rotation steps, each row followed by its count of steps
The counts run from 0 to 212.
| 109 |  89 |  94 |  66 |  83 | 123 |  73 |  67 |  90 | 104 | 151 |  78 | 110 |  79 | 130 |  79 | 100 | 112 |  88 |  95 | 105 |  85 |  88 |  65 |  93 | 108 | 145 | 103 | 111 |  77 |  96 | 107 |  71 | 111 | 112 |  96 |  61 | 106 |  81 |  96 |  87 | 104 |  80 | 145 | 138 |
90
|  70 |  71 |  96 |  87 |  89 | 101 |  89 |  90 |  81 |  78 |  89 |  81 |  70 |  76 | 148 | 104 |  79 | 100 |  68 | 106 | 130 | 104 | 117 | 103 | 119 |  84 | 112 |  83 |  80 | 101 | 110 | 127 |  87 | 150 |  88 | 115 | 101 | 127 | 130 | 130 |  81 | 147 |  78 | 100 |  88 |
77
| 106 | 115 |  99 |  80 | 110 | 123 |  80 | 110 |  93 | 112 |  96 |  92 | 100 | 111 | 120 |  92 |  72 |  98 | 134 |  91 | 103 |  73 | 108 | 151 |  82 | 105 | 116 |  86 | 100 |  87 | 128 | 139 |  92 |  78 |  64 | 125 | 100 | 110 | 107 |  72 | 118 |  50 | 116 | 102 | 133 |
55
| 105 |  91 | 109 | 104 | 115 |  98 |  92 |  90 |  85 | 117 |  66 | 107 |  95 | 102 | 101 | 107 | 104 |  95 | 116 | 116 |  77 | 133 | 122 | 118 |  62 | 107 |  84 | 129 |  99 |  86 | 128 | 105 | 127 | 117 |  89 | 119 |  91 | 152 | 106 | 138 | 144 | 121 |  81 |  70 |  68 |
153
|  89 |  91 |  84 | 101 |  72 | 122 |  91 |  47 |  94 |  80 |  97 | 115 | 118 |  88 |  96 |  90 |  92 |  85 | 111 | 132 |  94 | 108 |  93 |  65 | 113 |  91 | 100 | 114 |  91 |  79 |  82 |  71 | 113 | 125 | 126 |  97 | 118 | 144 |  85 | 127 |  96 | 122 |  58 | 123 |  67 |
29
|  90 |  82 | 121 |  81 |  85 | 152 | 102 |  96 | 101 | 105 |  58 | 101 | 105 |  64 | 117 |  68 |  88 |  88 | 127 | 108 | 104 |  85 | 119 | 107 | 123 |  96 | 110 | 104 |  67 |  45 |  86 |  95 |  79 |  93 |  65 |  98 |  89 | 129 |  96 | 111 | 104 | 103 |  98 | 149 | 106 |
60
|  99 | 127 | 109 | 111 |  83 | 101 |  69 |  80 | 115 | 128 |  85 |  96 | 134 |  82 |  80 |  86 |  85 | 107 | 130 | 117 |  65 |  81 | 101 |  93 | 128 |  85 | 134 | 111 |  90 | 115 |  95 |  96 | 112 |  56 | 137 |  87 | 114 |  90 |  94 |  64 |  82 |  65 | 100 | 107 |  98 |
193
|  97 |  81 | 127 | 115 | 135 |  99 | 106 | 114 |  84 | 108 |  67 | 132 |  89 | 116 |  93 |  63 | 104 |  98 | 111 | 129 |  66 |  83 | 123 | 127 | 116 |  72 |  88 | 118 | 111 | 143 | 113 | 129 | 119 |  62 | 102 | 116 | 103 |  78 | 113 | 116 |  97 |  94 |  68 |  75 |  94 |
190
|  86 | 122 |  85 | 103 | 108 | 129 | 103 |  82 |  89 | 101 |  94 | 102 | 116 |  81 | 132 | 105 |  86 |  67 | 101 |  98 |  87 | 112 | 122 | 130 |  54 |  88 |  75 |  85 |  89 |  77 | 125 | 137 | 113 | 118 | 110 | 111 | 114 | 133 | 122 | 106 | 147 | 127 | 100 |  71 |  84 |
25
|  98 |  83 |  61 |  91 | 125 | 106 |  86 |  79 | 103 | 139 |  98 | 127 | 103 | 121 | 103 | 109 |  85 |  86 |  86 |  99 | 113 |  81 | 114 | 109 |  62 |  96 |  70 |  80 | 114 | 104 | 123 | 102 |  96 | 106 | 115 | 165 |  68 | 130 |  95 |  86 |  80 |  96 |  66 | 125 |  64 |
122
| 117 |  85 | 101 | 127 |  88 | 101 |  90 |  93 | 108 | 139 |  90 | 136 | 103 |  90 |  71 | 127 |  87 |  90 | 103 |  80 |  72 |  97 | 106 | 114 |  86 |  95 |  30 |  96 |  89 | 112 |  84 | 119 | 120 |  70 | 125 | 106 | 128 |  91 |  78 | 100 | 121 | 128 | 122 |  71 |  80 |
117
| 109 |  97 |  95 |  77 |  87 | 107 |  65 |  79 | 154 | 124 |  70 |  85 | 109 |  74 |  80 | 116 | 115 | 114 | 139 | 102 |  59 |  88 | 122 | 104 |  89 | 122 | 100 | 130 | 103 | 102 | 106 |  87 | 118 |  93 | 132 | 107 |  69 | 146 | 109 | 130 | 125 | 101 |  94 | 108 | 102 |
12
| 106 |  48 | 122 | 112 | 114 | 101 |  93 | 132 |  88 | 106 |  27 | 108 |  73 | 105 |  96 |  89 | 102 | 102 | 115 | 109 |  71 |  93 | 121 | 141 | 123 |  82 |  74 | 116 | 101 | 117 | 100 | 121 | 105 |  89 |  82 | 114 |  91 | 101 | 117 | 143 | 107 | 117 |  80 |  87 |  71 |
63
| 100 |  64 | 114 |  82 |  60 | 121 | 105 |  58 | 123 | 108 |  85 | 101 |  82 |  85 | 122 | 124 |  87 |  90 |  72 |  80 | 103 |  92 |  76 | 117 |  94 |  93 |  96 | 104 |  97 |  88 |  86 | 122 |  90 | 123 | 112 | 135 | 120 | 106 | 120 | 155 | 124 | 132 |  88 | 103 |  99 |
168
|  96 | 120 |  89 | 106 |  80 |  89 |  85 |  76 |  79 |  87 |  80 |  93 | 112 |  99 |  69 |  99 |  88 | 105 | 126 | 117 |  85 | 115 |  84 |  81 | 134 | 117 | 137 | 148 |  88 | 105 |  70 |  68 |  92 | 116 |  98 | 100 | 106 | 142 |  87 | 137 |  75 |  98 |  64 | 114 |  54 |
156
|  99 |  67 | 115 |  93 |  74 | 122 |  94 |  67 | 113 |  74 |  79 | 119 | 107 |  88 |  91 |  68 | 126 | 103 | 133 | 128 | 101 |  92 | 108 |  85 | 163 |  91 | 101 | 106 |  76 |  84 |  79 | 112 | 102 |  90 |  92 |  75 | 117 | 100 | 102 | 135 | 114 | 114 |  84 | 139 | 117 |
186
|  83 | 132 |  92 |  95 | 106 |  92 | 105 |  82 |  72 |  91 |  91 |  85 | 119 |  91 |  86 |  90 |  85 |  83 | 115 | 124 |  89 | 103 |  99 |  90 | 108 | 120 | 135 | 137 |  79 | 108 |  84 |  69 |  75 | 101 |  92 |  97 |  84 | 141 |  78 | 119 |  68 |  93 |  65 | 113 |  55 |
157
|  76 |  91 | 127 |  89 | 122 | 132 | 124 | 100 | 107 |  83 |  72 | 117 | 116 |  77 | 114 |  40 | 115 |  68 | 118 | 147 | 100 |  83 | 123 | 103 | 114 |  87 |  95 | 116 |  90 | 100 |  95 | 114 |  98 |  58 | 100 |  91 |  68 | 110 | 102 | 123 |  98 | 100 |  69 | 123 | 104 |
188
|  85 | 123 | 111 | 116 |  90 | 130 | 136 | 105 | 113 |  89 |  75 | 112 | 103 |  71 | 119 |  77 |  28 |  58 |  62 |  94 |  96 | 100 | 106 | 119 | 104 |  85 | 102 | 101 |  80 | 113 |  72 | 125 |  76 |  75 |  99 | 115 | 129 |  79 | 105 | 114 |  90 | 126 |  89 | 112 | 102 |
114
| 104 |  96 | 110 |  74 |  99 | 105 |  67 |  81 | 138 | 121 |  79 |  74 | 110 | 108 |  78 |  94 | 132 | 125 | 115 | 122 |  83 |  70 | 123 |  74 | 108 | 107 | 105 | 126 | 114 | 129 | 130 |  87 |  96 |  80 | 113 | 122 |  69 | 154 | 114 | 114 |  94 |  78 |  71 | 109 |  99 |
139
|  91 | 102 |  86 |  70 | 106 | 117 |  79 |  78 |  92 | 127 | 123 |  80 |  82 |  96 | 138 | 117 |  54 | 105 |  97 |  92 |  98 |  73 |  94 | 103 |  59 | 101 | 116 | 111 | 128 | 101 | 113 |  90 | 102 |  89 | 101 | 150 |  90 | 147 |  77 |  71 |  82 |  80 | 100 |  85 | 105 |
212
|  89 |  96 |  97 | 107 | 122 |  84 |  96 |  95 |  78 |  97 | 123 | 105 |  82 | 145 |  99 | 102 |  99 | 100 |  83 | 102 |  81 |  91 |  76 |  96 | 101 |  80 |  88 | 120 | 114 | 161 | 105 | 110 |  83 | 102 | 107 | 123 | 121 | 112 | 110 | 124 |  96 |  91 |  46 |  77 |  62 |
33
|  69 | 104 |  98 | 100 | 129 | 118 | 112 |  83 |  75 |  97 | 113 | 121 | 111 | 112 | 111 |  69 | 105 |  73 |  98 | 131 |  88 |  91 |  93 |  90 |  75 |  87 |  84 | 122 | 110 | 112 | 109 |  86 |  87 | 103 | 112 | 123 |  84 | 145 |  81 | 114 |  96 | 104 |  42 |  99 |  58 |
31
|  85 | 135 | 109 |  94 | 113 | 122 | 104 |  86 |  68 | 109 | 163 | 105 | 138 | 102 | 102 |  96 |  87 |  73 |  97 |  85 | 106 |  76 |  74 |  73 |  83 | 106 |  83 |  88 |  76 | 112 |  92 | 116 |  48 |  68 | 114 |  92 | 100 |  77 |  79 |  76 |  91 |  83 |  97 |  97 |  94 |
37
|  90 | 106 |  87 |  72 | 147 | 101 |  93 | 120 |  72 |  92 | 123 | 100 |  99 | 117 | 101 |  90 |  85 |  95 | 104 |  86 | 133 |  87 | 123 |  85 |  93 | 135 |  96 |  91 | 100 | 103 | 116 | 116 |  56 |  93 |  56 | 115 |  36 | 124 | 100 | 100 |  77 |  90 |  98 | 115 | 106 |
1
| 110 |  88 |  77 | 124 |  68 | 121 |  97 |  65 | 102 | 135 |  96 | 149 |  96 |  85 |  72 | 124 |  64 |  96 |  99 |  89 |  94 | 100 |  94 |  80 | 126 |  94 |  94 |  95 | 108 |  75 |  72 |  79 | 121 | 102 | 135 | 109 | 120 |  95 |  73 |  99 |  83 | 120 |  96 | 132 |  81 |
119
| 108 | 101 |  99 |  89 | 113 |  86 |  86 | 133 |  89 |  88 | 110 |  93 |  70 | 130 |  98 | 111 |  75 | 114 |  90 |  67 | 121 |  90 | 107 | 106 | 133 | 123 | 103 | 110 | 102 | 147 | 110 | 151 |  69 | 108 |  58 |  98 | 102 |  97 | 131 | 130 | 103 | 102 | 104 |  74 | 132 |
3
|  87 | 115 |  67 | 104 |  75 |  94 |  81 |  84 | 104 |  98 | 114 |  95 | 127 | 108 |  85 | 107 | 102 | 100 |  90 |  89 | 146 |  87 |  96 |  66 | 151 | 119 |  99 |  70 |  70 | 131 |  85 | 114 |  59 | 101 |  93 | 102 |  96 | 112 | 107 |  92 |  55 |  96 |  95 | 144 |  88 |
126
| 107 | 118 | 124 | 100 | 121 | 101 |  97 | 127 |  75 | 106 | 114 |  97 |  85 | 106 |  93 |  82 |  85 | 114 |  91 |  97 |  91 | 110 | 125 |  81 | 129 | 107 | 159 | 106 | 100 | 119 |  99 | 122 |  65 | 105 |  98 |  75 |  78 |  66 | 138 |  97 |  76 |  88 |  62 | 129 | 106 |
143
|  98 |  48 | 111 |  97 |  70 | 115 |  71 |  72 | 105 |  73 |  92 | 102 |  98 | 108 |  92 |  82 | 135 | 111 | 134 | 114 | 100 |  92 | 110 | 106 | 151 |  96 |  78 |  97 |  87 |  96 |  84 | 133 | 111 | 107 |  82 |  82 | 132 |  94 | 105 | 128 | 142 | 112 |  95 | 114 | 118 |
185
|  91 |  67 | 130 |  78 | 108 | 145 | 106 | 123 |  86 | 107 |  59 | 103 |  99 |  68 | 121 |  63 |  98 |  82 | 123 | 119 |  92 |  91 | 140 | 130 |  98 |  91 |  91 | 103 |  83 |  58 |  98 | 108 |  85 |  83 |  72 | 108 |  62 | 112 |  92 | 114 | 109 | 118 |  80 | 119 |  90 |
61
| 101 | 111 |  74 | 120 |  96 |  92 |  75 | 102 |  75 | 130 |  90 | 107 |  61 | 100 | 109 | 129 |  48 | 116 | 105 |  85 |  89 |  88 |  94 | 133 |  95 |  77 | 128 |  98 | 110 | 116 | 113 | 124 | 123 | 115 | 123 | 117 | 117 |  80 | 125 |  74 |  74 |  90 |  90 |  93 |  79 |
70
|  81 | 118 |  75 |  94 | 123 |  79 | 113 |  61 | 130 | 105 |  96 | 117 | 100 | 114 | 115 | 102 |  86 |  80 |  88 | 109 | 116 |  64 |  76 | 110 |  95 | 119 | 128 | 108 | 108 | 142 | 114 | 119 |  86 |  76 | 119 | 149 |  84 |  96 | 127 | 126 |  71 |  58 |  81 |  88 | 100 |
175
|  80 | 153 |  87 | 116 |  88 | 128 | 114 |  92 |  87 |  76 | 104 | 106 | 114 |  72 | 124 |  93 |  53 |  73 | 100 |  89 | 102 | 120 | 108 |  98 |  94 | 105 | 136 |  97 |  72 |  67 | 102 | 135 |  99 | 126 | 111 |  73 | 115 |  89 | 131 | 104 | 105 | 122 |  93 | 113 | 104 |
23
| 104 | 131 |  84 | 135 | 100 |  93 |  75 | 114 |  69 |  92 | 110 | 104 | 124 | 101 |  74 | 112 |  91 | 102 | 116 |  79 |  73 | 130 | 104 | 100 | 121 | 103 | 104 |  88 |  71 | 109 | 100 | 146 |  86 | 115 | 106 |  47 | 123 |  60 | 121 | 101 | 111 | 118 | 105 | 111 |  82 |
21
|  93 | 119 |  65 | 100 | 112 |  71 |  74 |  75 |  97 | 109 | 127 | 122 | 120 | 132 |  75 | 118 | 126 |  99 | 126 | 101 |  99 |  72 |  69 | 106 |  98 | 122 |  85 |  85 |  93 | 130 | 114 | 137 |  96 |  67 | 108 | 114 |  93 |  84 |  96 |  94 |  99 |  62 | 116 |  76 | 106 |
177
|  90 |  69 |  91 |  90 | 115 | 102 | 109 |  59 |  93 | 117 | 110 | 142 | 116 |  96 |  80 | 111 | 136 |  78 | 113 | 110 | 100 |  95 |  79 |  88 | 102 | 119 |  56 | 107 |  87 |  91 |  80 | 100 |  85 |  79 | 105 | 107 |  61 |  98 |  78 | 152 | 106 | 125 |  90 | 100 |  63 |
171
| 107 |  66 |  62 | 106 | 122 |  82 |  69 | 105 |  93 | 132 | 100 | 120 |  97 | 139 |  88 | 119 |  97 | 110 |  90 |  97 | 114 |  90 | 109 | 104 |  86 | 100 |  62 |  83 | 120 | 137 | 116 | 108 |  91 | 110 | 101 | 158 |  84 | 120 | 111 |  91 |  93 | 106 |  73 | 119 |  65 |
123
|  93 |  71 | 120 | 117 |  96 |  93 | 114 | 116 |  43 | 101 |  91 | 125 |  69 |  79 | 116 |  80 |  85 |  88 |  85 | 118 | 128 | 133 | 119 | 102 | 131 |  87 | 102 |  94 |  77 |  90 |  98 | 124 |  92 | 115 |  67 |  87 |  99 | 101 | 100 | 109 |  76 | 152 |  71 | 100 |  68 |
203
|  96 | 131 |  77 | 101 | 120 |  83 |  82 | 113 | 126 |  98 |  75 |  70 | 123 | 103 | 104 |  93 |  97 |  91 | 100 | 105 |  79 | 104 | 111 | 128 |  76 | 112 | 133 | 101 |  74 | 138 | 117 | 127 |  73 | 107 | 113 | 115 |  62 | 107 | 149 | 106 |  92 |  85 |  72 | 115 |  84 |
18
